In the data rows, 128 means zero.
Here are some numbered points:
[131 143 158  72 128 160 138 145 128 121  97 147 165 145 108 113 128 143
 160  85 111 128 120 123 121  99 114 138 126 144 144  93 116 120 123] 0
[109 128 112 119 128 128 116 128  92 151 128 118  98 165 133 120 142 135
  95  81 128 133  99 155 123 120  93 125 127 110 158 128 136 146 148] 1
[174 143 104 143  91 128 135  79 157 146 146 108  81 128 152 133 113 131
 107 159 110 145 128 102 112 131 145 139 145 130 132 141 117 127 128] 2
[105 156 125 107 163 134 121  87  95 149 127 127  95 169 135 117 146 150
 103 128 155 148 106 150 128 128  96 123 131 116 162 128 137 142 150] 3
[107 159 114 119 128 134 119  88  92 151 128 126  97 176 134 114 150 145
  96  76 159 146  98 154 122 128  89 130 125 112 128  91 139 148 148] 4
[133 122 146  80 128 172 149 137 184 108 109 119 158  85 122 125 120 130
 174 120  68 102 128 107 115  79 128 121 115 150 128  89  89  93  99] 5
[182 163 100 151  76 128 128 128 146 128 128 128  89  78 166 126  93 139
 107 170  93 159 135  98 110 134 128 128 133 110 128 128 112 135 110] 6
[132 100 128  99 145 156 128 126 177  98 117 113 147  87 128 131 126 128
 128 131  66 111 114 100 122 128 122 123 109 150 128  97 114 128 105] 7
[125 145 128 110 154 134 130 123 107 119 120 127 130 128 128 109 133 139
 112  78 125 138  87 136 128 122 100 129 128 124 149 115 141 130 139] 8
[102 161 173 148 105 115 128 133  89 163 128 166 100  79  98 128 145 128
 174 128 161 162 210 150 124 192 128 128 162 113 121 128 122 178 141] 9
[143 100 128  95 146 158 143 138 128  90 104 130 151 128 130 124 123 131
 154 121  52 110 110  88 127  95 125 122 100 148 116 128 128  91 128] 10
[115 128 127 157 129  95  81 183 111 100 143 119 178 209 118 117 132  93
  90 143 196  87 115 165 156 128 140 123 125 146 103 216 128 111 133] 11
[100 128 128 161 122 120 157 144  99 128 132 146 102 128 110 140 153 137
 162 159 148 154 188 150 123 197 117 135 143 107 123  89 115 169 140] 12
[113  99 137 139 127  91  87 160 107 128 140 114 170 195 123 124 116  90
  93 126 184  88 107 161 158 116 144 108 128 128 111 210 146 113 137] 13
[178 157  80 154  70 131 128  96 152 169 134 128  93 128 169 140  87 128
 109 166  99 140 144 106 104 140 162 127 128 101 142 150 111 138 105] 14
[125 135 176 128 126 128 126 179 143 118 112 137 176 128 128 114 119 127
 164  97 123 116 125 130 120  90 133 128 128 161 131 128 128 105 114] 15
[128 128 108 148  80 130 144 128 155 146 143 111  86  85 157 126 107 128
 106 167 105 152 128 101 111 128 149 136 137 123 141 128 113 131 128] 16
[114  94 126 154 127  86  79 173 114 107 140 111 177 198 128 122 117  86
  90 132 186  87 108 161 154 114 149 110 121 138 107 128 128 128 134] 17
[154 127  99 137 105 119 128 128 143 154 147 130  98  79 163 128 108 128
 118 165 128 156 131  75 120 134 157 145 143 106 137 134 131 129 128] 18
[152 125 102 140 109 128 127  91 139 150 149 132 100 128 162 128 128 149
 120 164  97 160 128  71 119 127 157 141 140 111 136 131 133 124 128] 19
[105 148 136 104 161 129 122 128  96 142 128 128  98 161 127 128 143 142
 109  79 155 143 109 150 132 118  98 122 134 119 153  94 137 143 128] 20
[125  94 124 102 144 156 133 130 175 104 119 119 148  87 133 134 124 135
 159 133  61 114 113  95 120 100 128 128 108 145 117  97 113  92 109] 21
[142 127 165  85 137 144 138  95 165 116 130 125 117  81 128 137 128 138
 157 120 107 124 150 108 128  76 128 137 152 159 118  91 128 107 114] 22
[128 144  73 147  83 129 129  75 128 128 139 112  80  53 167 151  97 125
 110 166 110 128 148 103 110 139 159 127 143 103 135 145 115 137 112] 23
[107 153 134 128 161 133 122  99  91 143 124 126 102 170 126 116 147 128
 107  72 128 148 104 150 128 120  92 123 128 120 158  93 139 128 128] 24
[135 141 133 101 147 134 131 128 100 112 119 130 128 173 124 110 129 128
 111  71 128 137  77 132 128 114 105 130 112 131 128 126 128 125 143] 25
[112  97 121 151 126  91  77 166 115 110 139 111 128 196 126 126 118  87
  88 133 128  85 128 163 151 112 146 109 125 137 106 128 142 112 133] 26
[165 146  81 139  82 127 129  66 161 169 147 105  76  63 162 149 102 122
 108 166 112 133 143 103 112 129 155 131 145 116 130 145 116 138 110] 27
[110  85 116 161 128  93  82 179 113 111 141 120 128 203 118 121 131  84
  96 128 196  86 122 166 153 128 140 120 123 137 102 215 141 123 133] 28
[113 102 135 143 128 128  80 128 111 105 140 105 175 128 128 122 128  86
  88 120 178  86 102 157 154 111 154 100 125 140 110 212 147 109 128] 29
Which three points above are nearest to each new point, looking only along the 2 directions in which the numbered points spread most? Their numbers follow each, nearest first.
[104 153 102 128 161 122 114  65 128 151 131 109  95 128 136 125 138 129
  95  84 161 126 100 155 127 129  97 128 125 100 154 106 132 149 128] 3 4 1
[ 87 128 123 173 156 128 139 148 116 136 128 115 105 139 128 124 167 123
 128 150 128 145 149 155 124 128  96 139 121 101 127  79 109 154 139] 3 4 1
[ 97 128 147 128 132 128 154 159 105 128 132 128 109 117 110 138 164 130
 161 166 150 148 178 156 127 204 109 128 134 104 114  92 110 165 140] 12 9 3
[131 135 135  92 148 128 132 134 112 116 105 148 149 168 119 107 127 150
 127  78 112 141  90 117 130 113 110 138 128 133 146 111 151 124 138] 15 8 25
[148 102 107  91 146 159 151 146 170  87  93 147 156  85 128 124 118 129
 128 116  41 109 128  77 133  99 128 128 128 137 128 100 134  92 128] 21 5 22
[122 138 172  76 138 159 128 122 168 126 116 128 146  70 116 128 122 135
 194 123  92 111 128 109 113  77 128 125 141 143 129  76  82 107 107] 5 21 22
[137 122 118 100 135 136 126 129 114 127 119 165 164 154 128 128 124 161
 136 100 100 152  90  90 124 123 129 153 113 125 141 119 162 118 137] 8 15 24
[123 148 145  94 128 128 127 135 110 128 112 138 141 176 113 106 136 128
 124  77 138 140 103 140 130 108 102 132 128 139 146 110 135 129 140] 25 15 24
[139 140 128  94 148 142 131 133 108 119 106 128 149 174 122 110 129 151
 119  69 108 144  79 119 128 114 107 141 102 128 128 113 160 125 139] 15 25 8
[163 123 140 129 117 128 122  61 163 128 159  91  75 106 135 128 149 128
 107 149 122 151 118 103 126 114 124 153 155 128 115 126 125 116 120] 19 16 2
[113 140 182  83 133 143 135 155 124 119 114 137 156 135 103 124 128 136
 166  95 132 128 133 133 128 104 127 121 128 151 132 107 128 127 133] 15 0 8
[149 112 119  89 144 164 153 143 177  91  98 134 155  82 127 118 115 129
 166 128 128 128 113  89 128 128 127 125 100 141 121 128 116  91 101] 7 22 21
[120 128 135 152 123  89  80 177 128 105 141 116 182 210 126 116 117  93
  86 128 184  94 107 161 150 110 153 110 128 145 110 128 147 103 131] 17 13 29
[138 155 135  95 147 139 129 123  95 111 112 134 137 187 116 102 129 140
 128  59 126 135  71 143 137 112  99 128 105 135 151 128 155 128 143] 25 15 20
[ 88 133 171 150 138 125 159 156  87 139 134 128  95 105  88 143 128 139
 172 156 128 153 200 128 134 192 107 144 152 112 114  85 120 174 153] 12 9 3
[103 155 166 155 128 118 161 141  93 162 131 162 102  87  99 151 147 142
 171 164 128 128 128 152 119 196 129 133 154 128 122  92 128 176 138] 12 9 19
[ 99 128  86 132 162 125 107  61 128 169 129 111  92 167 142 122 128 132
  89  85 171 128 102 163 119 130  91 128 123  95 128  95 130 156 144] 3 1 4
[ 81 126 151 152 155 128 147 144  87 139 132 147 128 124  99 128 174 134
 158 153 174 150 180 128 138 191  97 140 146 108 128  81 120 170 155] 3 4 1
[106  78 112 166 130 128  75 183 118 113 142 121 128 206 120 123 128  86
  92 161 207  83 130 128 151 119 128 124 125 138  97 216 139 128 131] 28 13 11
[129 128 124 100 144 128 146 140 170 128 128 131 156  79 136 135 119 137
 171 130 128 114 117  84 124 103 132 122 106 134 120 128 112  95 113] 7 22 21
[173 148  93 128  88 125 141  88 149 128 144 122  90  71 167 137  97 138
 113 167 128 154 135  90 114 133 128 135 139 108 128 142 119 132 114] 6 23 16
[128 132 168 144 128 128 153 143  89 144 134 156  91 105  92 144 169 138
 167 149 175 150 195 156 133 186 107 141 157 112 116 128 120 173 156] 12 9 3
[157 110 110  93 144 159 152 143 171  84  89 148 159  84 124 118 120 128
 159 117  45 105 111  85 133 100 128 133  94 137 118 102 131  94 108] 5 21 22
[128  98 134 143 127 128  77 160 111 105 138 110 178 201 128 122 113  88
  87 122 186  85 103 159 128 112 153 102 125 142 107 128 146 111 134] 17 26 29
[163 126 111 128 107 124 121  72 128 146 154 103  78  89 128 141 128 128
 111 128 114 143 127 128 122 118 142 152 150 138 121 128 125 121 119] 19 16 2
[ 99 136 145 128 128 122 156 148 103 148 128 135 112 108 117 138 158 134
 158 165 141 153 180 154 128 209 115 138 136  98 121  91 108 165 135] 12 9 19
[128 115 128 182 132 132 150 164 128 128 129 128 128 124 128 129 165 118
 153 128 143 140 165 159 129 128 104 147 120 128 114 103 108 159 132] 3 4 1
[147 100 123  86 142 128 139 128 174  96 104 129 154 128 125 125 124 132
 152 119  58 111 108  93 129  96 128 128 107 149 128 100 128  96 110] 10 21 7
[ 84 129 167 157 156 128 128 128  81 133 138 160  91 120  95 139 128 138
 175 151 170 155 128 152 139 199  99 151 148 110 116  74 120 172 160] 3 4 1
[ 94 152 173 161 125 119 160 155 128 128 128 164 104 128 101 128 164 128
 177 154 160 128 205 150 123 199 123 145 158 106 120 128 119 176 147] 12 9 3
[142 152 129  99 145 128 133 123  99 113 112 134 128 184 119  99 128 138
 107  56 123 134  71 138 134 110  97 134 128 130 151 129 156 126 138] 25 20 15
[111 158 193 128 133 164 143 137 128 144 103 158 128 128  97 140 133 148
 203  91 128 128 128 123 128  83 130 138 161 146 140  68  97 127 128] 10 0 7
[128  96 128 149 126  92  84 167 114 108 145 115 170 128 124 122 122  91
  92 138 189  89 114 162 152 116 147 110 128 143 109 213 145 112 132] 29 26 13
[128 143 180  74 136 146 136 119 128 147 123 151 115 108  97 142 144 144
 169 128 128 133 174 136 124 100 121 130 167 147 130  85 111 140 136] 7 22 10
[128 128 132 100 148 143 129 130 108 119 114 131 128 181 120 128 133 137
 111  70 127 128 128 139 130 128 101 132 113 135 147 122 145 125 135] 25 20 24
[ 91 128 171  85 128 132 129 110  99 149 125 151  89 128 108 128 150 148
 144  86 173 147 162 145 128 107 105 125 165 131 128  76 127 151 158] 8 24 20
[114 114 160 123 136  85  89 147 103  92 137 101 180 192 128 119 103  93
  91  91 164  89  82 158 161 107 149  87 128 150 112 209 155 128 141] 17 13 11
[ 94  72 128 121 151 146 123 148 164 108 130 120 128  89 145 152 122 156
 166 147  51 132 107 128 118 128 128 116 106 135 116  84 122  95 127] 7 22 21
[122 168 156 128  90 117 128 158  98 155 128 165 121  91 115 144 133 146
 172 164 127 168 195 140 110 195 142 136 151 103 126 100 119 174 122] 19 2 16
[138 145 133  96 147 138 132 125 102 108 111 134 141 176 121 106 126 140
 109  63 118 132  73 128 136 112 105 126 128 130 147 126 157 124 142] 25 15 24
[128 108 140 141 130  85  85 159 128 100 138 128 177 194 123 121 110  88
  89 113 128  84  98 157 156 113 128 128 123 128 109 213 128 109 137] 17 29 26
[ 92 150 163 166 139 113 158 148  84 154 137 128  98 111 128 142 166 145
 171 152 155 166 195 144 125 203 116 128 154 100 125  69 118 128 128] 12 9 19
[162 144  98 140  86 128 132  86 147 162 140 122  96  77 158 139 128 137
 110 163 105 146 133 100 109 127 151 131 136 115 138 128 128 132 114] 6 16 18
[187 128 101 128  65 128 157 106 146 128 134 128  96  81 159 119  91 131
 107 170  94 156 137 106 110 144 154 129 129 108 146 152 128 135 104] 6 23 16
[112 128 113 169 120  98  84 128 115 118 142 129 128 205 116 119 140  89
  94 170 204  88 135 170 146 128 137 126 123 140 128 215 137 128 130] 28 13 11
[126 154 131 108 149 129 125  96  96 121 126 112 119 172 121 111 130 134
 128  64 128 125  77 154 136 114  98 115 112 128 128 128 149 132 144] 25 20 24
[107 139 201  73 142 134 135 153 111 128 116 127 151 142  99 128 117 135
 151  69 126 126 128 137 128 102 126 104 138 157 131 116 130 118 147] 15 25 0
[ 96  82 121 117 148 159 126 156 173 111 126 111 155  95 138 143 122 144
 168 143  56 128 106  94 115 116 128 112 103 143 128 128 108  92 117] 7 22 21
[148 102 117  99 141 154 142 134 178 128 107 128 145  91 124 121 128 125
 128 123 128 108 112  93 128 128 124 129 104 155 113 103 128  92 108] 7 22 10
[ 73 138 178 157 144 121 157 168  87 128 127 173 102 132 103 162 172 138
 165 141 128 181 193 145 133 188 109 164 159 126 106  66 128 173 142] 3 4 12
[ 88 146 183 150 128 117 163 150  81 149 133 128  94  90 128 155 166 145
 186 160 128 128 217 153 132 128 115 141 165 113 128  85 123 184 156] 12 9 19
[126 143 135  95 145 146 130 121 116 132 115 138 137 164 123 112 128 146
 128  85 128 139 128 132 121 128 106 136 122 132 151 106 134 127 134] 8 15 24
[143 100 116  91 144 128 128 135 173  90 103 135 149  82 128 124 128 132
 158 122  52 111 113  86 129  95 129 125 101 144 117  99 126  95 110] 21 7 22
[ 98 136 148 177 129 125 159 161 104 128 128 137 128 118 117 134 161 131
 162 160 135 156 174 150 123 207 113 145 135 103 121  87 128 163 138] 12 9 3
[113 160 108 120 160 128 119  74 128 148 128 116  97 168 136 118 142 139
  91  75 155 137 128 154 126 122 128 126 120 128 162 128 139 145 147] 3 4 1
[149 104 117  92 128 160 142 142 177  90 102 134 150  97 125 119 125 128
 152 118  61 109 111  95 124  90 125 127 128 154 119 103 128  90 105] 21 7 5
[139 103 123  95 142 160 144 135 177  92 105 125 151  85 128 123 123 128
 157 125  56 108 114  93 126 128 126 125 103 144 116  98 119  93 128] 21 7 22
[ 87 136 159 128 148 120 153 154  86 142 135 152  99 121 107 138 173 140
 165 149 161 160 186 150 130 128 105 146 148 106 121 128 118 172 150] 3 4 1
[174 148  86 128  80 130 134  79 160 162 142 128  82  75 159 128 104 123
 128 128 112 137 140 108 110 133 151 136 143 114 132 146 116 138 106] 6 16 18
[110 164 174 164 108 114 167 149  86 161 134 168 106  87 109 154 146 152
 181 157 144 173 208 128 115 204 138 138 160 104 127  81 119 173 140] 19 16 2
[109 128 120 157 128 128  77 171 113 109 140 128 170 198 124 123 123  85
  89 128 191  83 116 163 128 117 128 114 126 128 103 215 143 117 133] 13 11 28
